128 stands for zero in the data rows.
Each row has a hidden score. How much does it go up from the first row of each pair to the second? 20 means little or no change, 40 a big rise and 0 a big fall. The score is a weighted sum of the row's numbers plus the product of two more (or one squared), each taken from its middle value.
[117 146 188  76 129 159 167 114 118 101]
[129 125 133 130 114  96 109 174  92 101] -> 10
[142 149 139 111 156 135 149 105  94 139]
[120 122 109 125 126 103  99 159 123 143] -> 18
[ 81 135 129 122 137 159 126 140 122 167]
[144 124 146 126 159 150 144 107  95 127] -> 19
[137  84 115 171 118  84  85 152 122 111]
[167 104 110 163 128 125 101 117 125 104] -> 19
[135 111 115 146 126 137 107 130 116 128]
[157 116 103 147 133 138 123  86 140 137] -> 27
[191 126 117 134 140 113 129  90 131 114]
[ 95 125 124 119 104 126  86 173 109 136] -> 12
[154 105 120 142 144 103 104 132 111 112]
[161 101 128 130 133 147 126  84 150 107] -> 28
[173 153  75 153  86 103 152  97 215 102]
[130 185 167 103 160 134 184 118  93 138] -> 18
[154 194 111 113 112 126 198  80 182 127]
[118 169 193  66 164 126 176 110  79 124] -> 13
[124  96 100 151 110 172  91 122 148 150]
[160 107 130 126 148 134 134  93 137  97] -> 25
[150 132 127 141 146 125 133 116 109 129]
[160 158 121 118 125 142 155  84 147 121] -> 26
[143 107 103 164 121 113 105 122 138 148]
[ 63 126  52 201  54  19  84 221 208 164] -> 26
[150 173 138 109 130 181 165 104 119 140]
[115 161 170  99 146 154 153 145  91 130] -> 24
[173 107 114 159 134 108 110 114 134 104]
[ 57  91  87 177  46 162  68 199 188 140] -> 14
[108 151 178  92 139 147 174 119 116 131]
[153 119 128 132 140 124 119 119 116 112] -> 12
[ 82  94  77 155  79  72  75 180 196 142]
[120 162 148  86 142 146 178  85 116 162] -> 17
[132 151 132 124 140 146 171 103 119 138]
[112  94 166 130 128  99 107 159 111  99] -> 21
[ 55 159 130  99 129 122 130 181  94 171]
[175 135 124 145 136 160 125  96 145 111] -> 26
[143 122 126 126 146 150 140 104 107 135]
[139 123 141 140 113  84 137 150 151  66] -> 27
[123 104  73 185  90  78  77 172 184 120]
[164 131 107 136 125 144 123 106 127 120] -> 15
[ 90 111 127 133 139 119 101 166 112 144]
[146 123  48 202  71  81  98 150 199 128] -> 24
[157 117  75 159 110 104 124 114 191 124]
[116 102 113 150  95 108  82 177 127 113] -> 7
[ 87 140 165  72 153 200 158 109 110 145]
[126 106 156 105 127 169 118 106 118 112] -> 21
[147 141  97 158 111 129 120 132 126 127]
[157 129 119 121 144 130 122 100 115 136] -> 24
[110  74 139 146 111  77 105 153 150  92]
[148 104 122 132 144 130 122 108 129 126] -> 18
[161 116 141 120 141 138 123  96 128 111]
[ 99 137 140 108 135 141 124 131  97 149] -> 15
[177 134 109 146 120 110 123  93 132 133]
[ 74 147 119 147 123  90 132 176 119 168] -> 25
[143 117 104 144 130 120 104 121 125 149]
[ 85  75 144 160 106  92 101 182 141 108] -> 20
[112 163 118 111 129 136 142 130 117 171]
[128 135 122 127 137 125 119 141  92 128] -> 11
[ 90  82  93 153  98  93  90 149 175 129]
[175 152 100 118 126 123 160  81 182 105] -> 30
[158 110 133 136 138 123 109 125 101 106]
[123 147 168  96 156 138 168 124  93 121] -> 26
[155 137 121 126 155 131 150  97 111 140]
[127 104  97 167  99  76  71 174 135 115] -> 18
[170 106 135 142 148 118 124 103 118 109]
[ 81 118 108 143 105 142  95 184 133 138] -> 12
[150 138 139 115 131 164 127  99 107 139]
[136  97  90 161 117  84  88 140 151 138] -> 21
[125 112 164 113 164 148 141 107 108 118]
[118 105 160 109 133 143 134 117 116 106] -> 17
[ 46  86  89 179  55  62  81 229 195 125]
[116 125 174 103 139 188 144 110 110 117] -> 20
[149 147 155 110 145 129 146 119  83 128]
[111  87  89 162  98 108  76 142 171 139] -> 20
[ 47 131 195  50 140 142 146 166  90 132]
[132 110 132 131 146 138 124 111 117 153] -> 23
[138  91 120 145 134 114 114 122 134 115]
[140  85 130 149 142 102 105 136 106 117] -> 19
[173 187  91 125  98  94 189  93 210  89]
[157 147 160 107 133 155 149  92 115 101] -> 1
[166 127 121 128 148 131 138  87 122 114]
[115 139 124 130 119 196 123 127 112 148] -> 13
[135  79 120 152 142  99  91 138 119 114]
[112 211 182  61 153 135 190 121  72 146] -> 35
[164 110 131 116 144 145 132  71 137 112]
[121 133  94 148 118  84  99 167 126 144] -> 13
[162 132 137 121 153 135 134  99  96 132]
[146 159 137  94 137 163 162  84 144 128] -> 28
[ 84 255 184  42 150 145 230 129  87 157]
[157 189  93 120 117 103 163 110 143 140] -> 11
[ 96  83  86 179  81  71  68 174 197 122]
[102 114 154 114 152 133 128 150  99 126] -> 11
[139 154 120 140 104 137 110 138 116 137]
[144  81 113 175 110  67 106 146 168  86] -> 20
[107 141 152 112 159 125 145 155  75 132]
[ 54 113 162 109 114 201 113 165 109 151] -> 13
[ 75 125 182  78 140 133 138 155  93 114]
[133 105 104 145 127 120  99 147 146 124] -> 21
[119 108 140 119 125 222 110 106 138 123]
[162 102  91 149 130 119 123  98 146 127] -> 20
[175 104 121 134 135 122 128  98 137  96]
[ 49  87 122 136  95  50  68 222 136 120] -> 18
[176 113  96 167 106 122 107 112 160 104]
[176 129 140 117 164 124 149  83 117 115] -> 23
[137  97 150 121 151 131 121 120 111 106]
[138  83 105 144 110 146  93 133 141 131] -> 16
[ 44  94 146 113 115  80  94 213 108 124]
[140 116 157 122 158 130 135 120  87 125] -> 28
[122 140 158 109 146 191 147 115 102 149]
[130 113 146 102 148 135 135  98 120 122] -> 21
[172 121 140 129 147 132 140  83 123 110]
[ 90  84  98 176  85  62  79 205 170 105] -> 15
[106 149 175 100 159 122 155 154  80 123]
[178 114  87 183 115 105 115 112 158 112] -> 13
[143 149 143 101 149 143 162  69 129 138]
[137 102 122 138 130 155 103 117 123 130] -> 7
[161  97  90 164 121 105 103 113 164 127]
[155 127  98 148 129 132 116 114 120 139] -> 14
[162 167 156 101 143 132 154 103 104 118]
[140 139 140 126 158 123 159 115  93 131] -> 15
[124  88 111 163 117 117  93 151 143 117]
[176 159 115 137 133 112 149  90 130 128] -> 30
[ 97 140 194  83 165 123 164 144  75 105]
[169 117  84 179 100  71 120 119 173 119] -> 23
[151 139 118 139 146 128 144 129 108 129]
[114 112 148 112 117 217 160  93 166 127] -> 22
[133 183 170  88 169 154 192 109  97 125]
[ 88  99  79 177  90  56  74 199 165 146] -> 13
[139 110  80 183 107  74  88 150 151 128]
[179 123 101 156 110  92 132  96 180  93] -> 29
[150  85 140 153 130 102 114 129 129  90]
[160 160 124 114 125 173 163  82 161 118] -> 29
[ 99 189 181  71 152 148 183 130  83 135]
[ 85 221 187  49 143 168 192 128  76 160] -> 23
[126 114 106 150  84 232 106 106 182 133]
[133 146 121 125 134 184 137  91 121 143] -> 16
[136 108 132 134 128 121 100 152 102 109]
[170 130 106 152 130 113 126 111 127 130] -> 27
[156 204 124 105 121 117 209 105 154 122]
[176 132 105 136 118 119 132  90 167 111] -> 21
